In the rows, zero is written as 128.
A single turn carries every row of the set below to another of its rows. Some are shown first; where does it send the rows asked next?
tisu: [138 145 134 131 131 133 168 149 152 104 122 122 103 118  73 144 112 118
 131 117 176 140]
gazag: [137 124 125 127 144 135 131 154 157 104 135 120 111 116 133 137 110 104
 151 156 103 128]
lega: [143 136 119 127 114 115 130 153  81 148 149 154 125 138 116 163 141 114
 137 144 138 142]
Vefut: [146 136 111 130 152 126 127 161 156 111 133 128 134 113 133 140 113 101
 143 149 113 132]
pak: [131 162 122 140 141 125 120 138 124 104 120 132  92 126  95 142 141 112
 156 126 172 152]
Sobe: [127 143 141 131 132 140 153 144 141  90 127 122  76 123  80 134 114 114
 150 128 171 139]
sus: [104 131 123 135 134 123 148 159  95 130  97 122 129 118  74 139 102 117
 141 103 144 139]
tiv: [ 98 131 120 141 136 124 141 153  91 131  97 126 118 120  78 139 109 120
 152 108 142 143]
Gup: [133 131 125 117 120 134 160 180  93 114 165 153 112 130  99 141  98 104
 139 147 159 126]
fus: [148 103 119 138 129 142 127 155 121 130 189 135  94 123 108 147 120 114
 154  95 121 155]
nalon: [146 137 156 118 120 129 164 134 149 110 113 106 100 122  82 154 124 119
 124 115 157 139]
Gugut: [111 134 130 127 135 116 138 155  88 126  94 115 134 120  80 141 107 113
 137 102 142 140]
Gesi: [158 110 112 137 133 133 127 161 122 136 187 137 114 119 107 152 120 114
 141  88 126 158]
mazu: [ 97 122 129 140 128 127 146 146  96 135  95 119 112 124  77 142 112 123
 151 109 134 140]
mozar: [163 107 128 121 129 133 132 162 123 126 186 126 117 118 109 149 113 108
 132  88 125 152]
Bine: [109 132 139 118 135 121 138 158  84 115  97 112 127 122  83 137 100 109
 141 105 141 136]
zovi: [140 139 140 138 120 126 154 123 147 128 109 118  99 124  82 161 144 129
 131 118 153 148]
nimef: [102 123 145 123 128 125 135 145  84 121  96 108 109 126  86 139 109 116
 152 110 130 136]
vuv: [124 132 119 127 120 132 140 169  83 119 165 158  98 136 108 141 117 107
 156 154 151 132]
Savug: [139 152 144 127 129 121 118 123 122 108 113 115  90 131 104 151 151 115
 149 126 152 150]
Zof: [151  97 131 131 122 140 130 150 123 131 186 127  94 124 109 152 121 114
 146  94 114 154]
gero: [132 113 141 113 107 139 177 170 104 120 162 142 102 132  94 147  97 112
 133 147 145 123]
babod: [145 129 108 138 144 126 140 156 167 125 129 127 135 111 126 147 116 111
 139 145 110 135]
gafas: [147 126 124 122 146 130 140 160 164 108 133 118 132 111 128 141 104 101
 136 146 110 128]
mozek: [150 118 141 113 101 122 168 154 102 148 145 137 128 133 102 170 123 118
 114 135 132 131]
nimi: [137 135 130 114 116 120 124 159  72 124 157 148 109 140 120 151 131 103
 147 150 141 136]
livol: [147 126 127 124 143 126 128 150 156 113 128 116 126 116 137 145 118 104
 139 150  99 132]
sirod: [159 112 117 129 135 134 130 168 120 124 190 134 114 118 107 147 111 108
 140  89 131 154]
Gezar: [137 118 122 135 138 136 143 147 168 119 132 119 113 115 126 144 113 111
 147 151  99 129]
Vafe: [142 119 135 123  99 121 150 143  93 155 144 143 115 138 111 171 141 121
 129 143 125 138]
tamig: [ 95 119 138 133 128 131 145 148  91 124  97 113 104 124  80 138 103 119
 154 112 132 137]
Buf: [161 106 132 119 129 134 121 159 115 121 187 125 106 123 115 149 117 106
 140  91 120 152]
rinu: [136 127 108 143 148 135 142 159 169 116 136 132 121 111 123 139 107 109
 150 152 113 131]
Ran: [134 127 111 143 145 131 129 149 161 120 133 128 117 116 132 142 122 111
 154 153 103 135]
veso: [109 123 148 117 127 123 143 149  88 120  94 106 119 123  83 140 101 114
 140 106 133 135]
Kar: [136 114 130 124 102 133 184 163 113 144 154 146 117 130  89 161 109 122
 123 139 143 129]
vul: [152 103 115 139 129 141 138 160 128 134 189 136 103 120 102 150 115 117
 145  91 126 154]
kozo: [138 159 139 119 143 127 130 149 125  84 125 122  93 123  93 132 120 103
 148 126 175 142]
pinu: [153 154 137 127 130 114 131 128 131 122 107 117 115 125  95 160 150 117
 127 114 159 152]
dapir: [154  99 135 122 126 141 131 158 121 119 189 124  96 123 109 147 110 109
 145  95 119 149]

kozo goes to nalon
babod goes to Vefut
sirod goes to mozar
Now find these:
Kar goes to lega
mazu goes to tiv

